50 stands for zero in the data rows.
Here is a table of points, one per row:
np.array([61, 36, 44, 67, 25, 42, 66, 57, 45, 38, 69, 50, 59, 44, 49, 69, 33, 49, 58, 57, 40, 55, 57, 50, 61, 44, 53, 47, 53, 44, 71, 54])
np.array([48, 49, 43, 41, 60, 56, 47, 45, 46, 60, 54, 50, 60, 36, 32, 37, 50, 61, 47, 43, 63, 36, 42, 37, 47, 48, 32, 38, 50, 69, 50, 45])
np.array([37, 59, 40, 54, 74, 61, 64, 64, 56, 64, 68, 61, 59, 49, 56, 36, 50, 39, 36, 54, 63, 65, 47, 44, 53, 60, 68, 71, 37, 57, 43, 60])
np.array([44, 50, 41, 50, 49, 36, 48, 43, 52, 50, 24, 57, 67, 33, 60, 72, 56, 48, 37, 56, 43, 47, 66, 62, 32, 61, 44, 63, 53, 53, 48, 58])
np.array([42, 38, 36, 43, 43, 51, 50, 40, 42, 47, 58, 46, 43, 40, 45, 41, 56, 56, 48, 32, 41, 44, 48, 51, 45, 63, 38, 45, 46, 71, 51, 49])
np.array([56, 74, 37, 33, 44, 62, 38, 45, 54, 51, 42, 41, 43, 56, 54, 53, 58, 56, 45, 34, 40, 47, 52, 33, 52, 63, 37, 35, 46, 53, 45, 44])
np.array([63, 41, 33, 36, 59, 44, 28, 76, 74, 62, 46, 28, 56, 44, 32, 68, 67, 44, 44, 39, 64, 42, 48, 57, 49, 69, 57, 50, 33, 59, 63, 58])
np.array([49, 35, 55, 51, 46, 49, 72, 54, 58, 55, 39, 35, 59, 60, 53, 43, 47, 64, 40, 54, 67, 65, 44, 41, 51, 47, 45, 47, 68, 53, 55, 44])
np.array([46, 41, 55, 54, 48, 59, 69, 59, 46, 25, 76, 47, 61, 47, 48, 63, 52, 29, 60, 61, 47, 48, 71, 52, 46, 42, 50, 50, 58, 48, 44, 66])
np.array([67, 44, 66, 52, 53, 65, 71, 41, 51, 49, 64, 50, 73, 52, 43, 58, 56, 44, 63, 62, 51, 42, 63, 64, 48, 49, 49, 60, 50, 29, 49, 49])
np.array([43, 54, 56, 42, 37, 28, 63, 56, 54, 43, 56, 45, 47, 42, 45, 47, 62, 40, 59, 42, 59, 47, 51, 51, 57, 43, 61, 41, 70, 52, 51, 32])
np.array([36, 36, 56, 48, 36, 64, 71, 75, 47, 42, 48, 52, 43, 39, 65, 62, 23, 54, 54, 54, 52, 39, 57, 61, 52, 36, 52, 49, 48, 45, 69, 53])
np.array([58, 46, 53, 26, 54, 60, 42, 41, 50, 58, 65, 64, 57, 54, 46, 35, 39, 46, 68, 43, 48, 50, 61, 40, 50, 57, 63, 47, 56, 55, 55, 45])
np.array([44, 56, 38, 60, 54, 45, 63, 59, 50, 51, 60, 52, 52, 25, 56, 46, 43, 46, 51, 48, 36, 31, 47, 55, 41, 32, 54, 60, 35, 55, 62, 52])
np.array([61, 47, 68, 45, 62, 43, 37, 45, 69, 58, 49, 57, 38, 31, 58, 63, 35, 40, 44, 72, 38, 34, 39, 56, 60, 52, 44, 42, 50, 40, 27, 60])
np.array([62, 46, 28, 69, 58, 33, 53, 46, 65, 37, 23, 56, 57, 63, 74, 36, 37, 54, 78, 39, 53, 47, 59, 54, 55, 45, 35, 51, 47, 37, 38, 62])
np.array([43, 43, 51, 64, 49, 67, 51, 41, 42, 40, 37, 53, 31, 55, 37, 55, 46, 55, 53, 52, 40, 50, 53, 37, 37, 56, 65, 47, 37, 45, 34, 51])
np.array([49, 61, 53, 58, 38, 54, 40, 48, 72, 67, 42, 58, 56, 57, 34, 59, 59, 60, 53, 56, 34, 76, 55, 61, 40, 54, 59, 46, 36, 53, 35, 71])
np.array([69, 46, 61, 49, 36, 40, 31, 57, 53, 48, 48, 47, 32, 56, 57, 51, 48, 55, 38, 72, 50, 30, 52, 43, 51, 45, 43, 76, 45, 48, 36, 60])
np.array([47, 49, 57, 65, 49, 39, 34, 63, 55, 28, 48, 62, 39, 38, 45, 58, 58, 49, 47, 57, 51, 46, 19, 67, 42, 42, 51, 57, 53, 59, 54, 44])
np.array([60, 48, 55, 50, 39, 51, 65, 55, 45, 38, 56, 50, 56, 54, 58, 58, 42, 37, 56, 60, 43, 47, 59, 60, 52, 56, 54, 52, 57, 42, 66, 67])
np.array([41, 50, 28, 58, 52, 63, 47, 53, 85, 66, 55, 64, 62, 48, 48, 51, 65, 40, 23, 52, 72, 39, 39, 39, 55, 31, 47, 31, 40, 34, 42, 51])
np.array([55, 47, 26, 34, 45, 49, 50, 56, 37, 62, 57, 56, 42, 66, 50, 43, 49, 62, 39, 42, 41, 44, 57, 47, 36, 57, 56, 47, 34, 47, 47, 43])
np.array([45, 51, 49, 51, 56, 38, 58, 57, 53, 37, 65, 62, 45, 36, 41, 40, 59, 30, 66, 53, 54, 61, 53, 45, 63, 54, 42, 45, 71, 55, 46, 40])
np.array([47, 70, 51, 49, 42, 60, 48, 37, 66, 58, 55, 59, 53, 61, 65, 57, 60, 66, 72, 60, 63, 64, 49, 45, 59, 39, 58, 52, 45, 69, 58, 72])
np.array([49, 33, 69, 46, 50, 61, 83, 43, 68, 44, 28, 47, 61, 72, 28, 39, 37, 47, 44, 44, 46, 53, 28, 54, 52, 61, 29, 53, 52, 71, 46, 39])
np.array([45, 72, 43, 43, 52, 60, 57, 48, 45, 67, 47, 53, 46, 50, 38, 45, 51, 62, 41, 36, 29, 46, 53, 36, 56, 53, 48, 51, 53, 60, 45, 43])
np.array([38, 32, 46, 48, 66, 55, 46, 47, 45, 48, 40, 54, 41, 46, 47, 49, 55, 56, 53, 57, 35, 46, 49, 47, 46, 45, 56, 42, 32, 45, 41, 50])
np.array([45, 56, 57, 39, 58, 53, 65, 56, 44, 53, 40, 45, 33, 56, 50, 36, 59, 30, 48, 35, 55, 34, 66, 45, 64, 34, 72, 51, 59, 40, 57, 54])
np.array([51, 45, 53, 62, 45, 34, 44, 68, 47, 51, 48, 69, 38, 43, 35, 63, 53, 49, 45, 65, 37, 37, 49, 34, 65, 49, 46, 61, 48, 48, 44, 53])
np.array([42, 51, 44, 56, 38, 62, 42, 49, 50, 53, 40, 48, 47, 42, 41, 42, 66, 50, 61, 68, 46, 31, 38, 63, 31, 28, 52, 70, 49, 53, 51, 50])
np.array([55, 46, 56, 45, 63, 45, 46, 41, 62, 55, 67, 43, 38, 60, 67, 46, 56, 58, 48, 46, 42, 60, 58, 45, 38, 62, 63, 44, 55, 43, 65, 38])
np.array([41, 42, 67, 65, 26, 33, 57, 47, 37, 53, 71, 36, 37, 42, 58, 62, 56, 42, 48, 31, 50, 50, 51, 43, 46, 45, 44, 42, 39, 49, 30, 39])
np.array([47, 58, 44, 56, 58, 42, 53, 38, 38, 46, 32, 71, 59, 62, 52, 79, 67, 26, 47, 62, 52, 39, 45, 43, 46, 56, 28, 56, 59, 38, 55, 51])
np.array([44, 51, 41, 45, 52, 53, 45, 27, 48, 47, 50, 33, 52, 52, 52, 47, 51, 59, 33, 40, 33, 47, 44, 44, 45, 29, 50, 42, 45, 57, 53, 39])
np.array([66, 44, 56, 39, 73, 53, 59, 49, 61, 68, 65, 40, 44, 62, 60, 48, 61, 50, 53, 55, 43, 56, 47, 46, 36, 50, 63, 57, 55, 54, 51, 32])
np.array([66, 45, 61, 43, 47, 55, 37, 31, 55, 45, 48, 50, 41, 53, 50, 27, 49, 54, 55, 43, 57, 45, 70, 41, 56, 57, 63, 44, 48, 49, 74, 40])
np.array([54, 55, 54, 64, 69, 43, 46, 36, 44, 57, 63, 44, 40, 43, 48, 35, 63, 39, 53, 50, 32, 47, 56, 65, 72, 59, 54, 29, 66, 55, 65, 41])
np.array([73, 52, 47, 57, 45, 44, 54, 40, 49, 63, 45, 67, 38, 62, 50, 57, 42, 57, 50, 54, 51, 55, 50, 62, 39, 68, 38, 44, 32, 65, 62, 63])
np.array([67, 50, 46, 63, 42, 33, 38, 55, 54, 49, 55, 61, 40, 46, 44, 52, 38, 52, 27, 53, 39, 50, 45, 58, 46, 29, 47, 71, 59, 44, 47, 49])
np.array([50, 37, 58, 48, 69, 46, 35, 40, 52, 33, 55, 44, 45, 45, 50, 47, 61, 45, 49, 41, 64, 45, 57, 46, 67, 45, 55, 65, 60, 41, 64, 61])
np.array([37, 61, 60, 51, 38, 41, 31, 42, 40, 49, 48, 50, 30, 35, 51, 35, 43, 36, 50, 50, 62, 56, 59, 49, 53, 46, 22, 51, 40, 43, 45, 34])
np.array([45, 51, 57, 67, 51, 50, 51, 65, 54, 35, 56, 32, 73, 64, 60, 36, 63, 46, 51, 64, 48, 49, 63, 38, 51, 70, 45, 40, 59, 60, 51, 56])
np.array([17, 52, 43, 50, 43, 39, 38, 28, 46, 67, 42, 39, 40, 52, 38, 61, 32, 57, 57, 56, 53, 57, 47, 31, 51, 62, 59, 47, 53, 40, 41, 49])
np.array([51, 53, 50, 64, 48, 39, 56, 70, 44, 49, 49, 65, 36, 38, 58, 50, 54, 40, 58, 56, 50, 43, 35, 52, 41, 44, 50, 41, 26, 61, 60, 52])
np.array([53, 50, 39, 36, 56, 44, 38, 46, 37, 52, 47, 55, 36, 48, 28, 59, 34, 39, 35, 44, 49, 44, 46, 67, 42, 31, 56, 53, 66, 49, 46, 75])
np.array([28, 55, 30, 49, 47, 55, 40, 50, 50, 52, 59, 53, 36, 59, 37, 54, 45, 56, 51, 40, 52, 41, 32, 55, 52, 64, 40, 64, 46, 19, 41, 60])
np.array([58, 63, 57, 58, 79, 52, 51, 46, 49, 44, 60, 41, 40, 48, 30, 45, 52, 69, 60, 44, 50, 47, 56, 38, 67, 45, 59, 55, 48, 46, 51, 35])
np.array([42, 46, 45, 71, 53, 49, 34, 58, 52, 51, 29, 60, 69, 66, 52, 59, 34, 30, 63, 49, 51, 62, 71, 38, 33, 47, 57, 52, 52, 58, 40, 31])
np.array([43, 54, 59, 50, 49, 43, 61, 58, 46, 40, 52, 50, 64, 50, 54, 48, 44, 42, 41, 76, 58, 35, 63, 61, 55, 64, 52, 52, 60, 42, 65, 69])
np.array([57, 58, 54, 58, 51, 48, 51, 50, 27, 43, 45, 47, 36, 46, 41, 37, 52, 55, 42, 41, 50, 41, 47, 58, 34, 47, 53, 38, 54, 49, 34, 44])
np.array([46, 69, 64, 27, 44, 29, 43, 64, 43, 38, 56, 52, 60, 50, 48, 29, 52, 56, 65, 48, 50, 44, 51, 66, 55, 40, 49, 39, 57, 48, 34, 46])
np.array([47, 54, 65, 65, 57, 49, 47, 36, 53, 61, 63, 63, 54, 57, 58, 61, 62, 65, 50, 40, 71, 53, 56, 68, 56, 49, 61, 53, 48, 71, 59, 73])
np.array([48, 41, 55, 50, 45, 84, 57, 69, 66, 57, 48, 48, 53, 60, 53, 48, 37, 59, 48, 37, 43, 56, 53, 53, 67, 56, 29, 50, 72, 62, 45, 42])
np.array([65, 59, 48, 54, 53, 61, 41, 43, 28, 65, 47, 36, 52, 41, 44, 41, 34, 50, 59, 49, 52, 65, 33, 39, 34, 56, 48, 43, 44, 47, 49, 43])
np.array([29, 40, 54, 49, 55, 51, 56, 75, 37, 54, 37, 56, 49, 69, 53, 55, 48, 74, 42, 49, 52, 71, 52, 59, 48, 47, 33, 47, 58, 54, 54, 45])
np.array([35, 43, 65, 54, 40, 53, 56, 61, 42, 62, 46, 48, 56, 50, 66, 53, 36, 56, 59, 51, 32, 57, 50, 61, 48, 52, 39, 70, 54, 43, 62, 67])
np.array([49, 20, 54, 48, 32, 65, 49, 61, 28, 51, 34, 50, 72, 56, 63, 42, 40, 47, 38, 45, 39, 54, 22, 47, 82, 56, 69, 40, 53, 69, 44, 47])
There is one direction along which these points spread out most. Take the direction at right angles to it along which they spread out most. Go by this last direction. How many in every 100 of the points above lie lower along it than each point below? Answers are rounded to whole numbers. More than half of the points above lie lower than the first one.
np.array([47, 46, 64, 44, 52, 34, 55, 65, 66, 35, 49, 60, 63, 30, 44, 35, 65, 65, 52, 27, 45, 68, 46, 25, 34, 53, 63, 51, 55, 30, 58, 60]) 62
np.array([45, 55, 56, 33, 50, 53, 43, 43, 42, 22, 49, 53, 51, 47, 41, 46, 38, 37, 32, 42, 41, 53, 44, 54, 43, 43, 47, 57, 34, 37, 55, 42]) 34
np.array([64, 57, 37, 48, 59, 54, 68, 43, 46, 58, 58, 64, 54, 44, 68, 58, 61, 62, 59, 58, 68, 55, 54, 52, 52, 61, 60, 54, 54, 59, 65, 50]) 79
np.array([50, 65, 32, 27, 52, 35, 56, 41, 58, 45, 52, 37, 45, 56, 41, 57, 43, 45, 42, 60, 51, 67, 45, 53, 52, 50, 51, 62, 10, 65, 40, 61]) 16
np.array([57, 32, 53, 48, 52, 59, 51, 57, 31, 55, 45, 34, 57, 55, 51, 56, 46, 64, 48, 51, 56, 65, 40, 47, 59, 44, 35, 25, 51, 48, 51, 56]) 74
np.array([48, 47, 39, 55, 49, 36, 53, 43, 50, 38, 59, 44, 43, 46, 63, 40, 59, 46, 60, 53, 59, 48, 54, 65, 59, 49, 60, 36, 68, 42, 44, 39]) 66
np.array([59, 59, 36, 38, 56, 57, 37, 43, 45, 36, 47, 40, 45, 53, 52, 39, 27, 48, 43, 37, 54, 52, 37, 38, 27, 53, 51, 44, 60, 57, 46, 61]) 40
np.array([38, 63, 43, 54, 31, 47, 33, 36, 48, 49, 53, 50, 50, 50, 44, 42, 43, 57, 41, 55, 58, 46, 51, 55, 64, 61, 50, 39, 51, 44, 44, 28]) 38
np.array([46, 64, 74, 43, 50, 56, 50, 40, 60, 59, 58, 43, 39, 50, 62, 55, 50, 49, 58, 38, 60, 58, 52, 39, 40, 60, 67, 52, 48, 41, 58, 43]) 67
np.array([67, 59, 58, 53, 60, 57, 54, 52, 48, 37, 37, 69, 71, 47, 71, 76, 58, 55, 67, 52, 65, 42, 59, 56, 57, 48, 59, 58, 48, 43, 43, 41]) 57
np.array([65, 54, 31, 36, 35, 62, 39, 42, 61, 67, 32, 49, 62, 37, 49, 57, 82, 50, 41, 50, 59, 75, 44, 57, 70, 38, 47, 63, 45, 41, 45, 64]) 29
np.array([59, 50, 56, 62, 53, 42, 38, 51, 41, 67, 47, 29, 71, 78, 61, 54, 49, 42, 65, 63, 49, 39, 57, 64, 57, 36, 43, 59, 50, 42, 51, 36]) 60
np.array([55, 42, 46, 48, 44, 62, 47, 56, 36, 47, 57, 51, 42, 36, 45, 42, 46, 39, 44, 53, 46, 64, 36, 44, 28, 63, 45, 47, 44, 50, 40, 36]) 38
np.array([48, 48, 58, 44, 59, 59, 66, 38, 58, 47, 46, 21, 65, 62, 51, 53, 54, 64, 47, 49, 64, 54, 52, 51, 50, 49, 39, 49, 60, 56, 51, 45]) 95
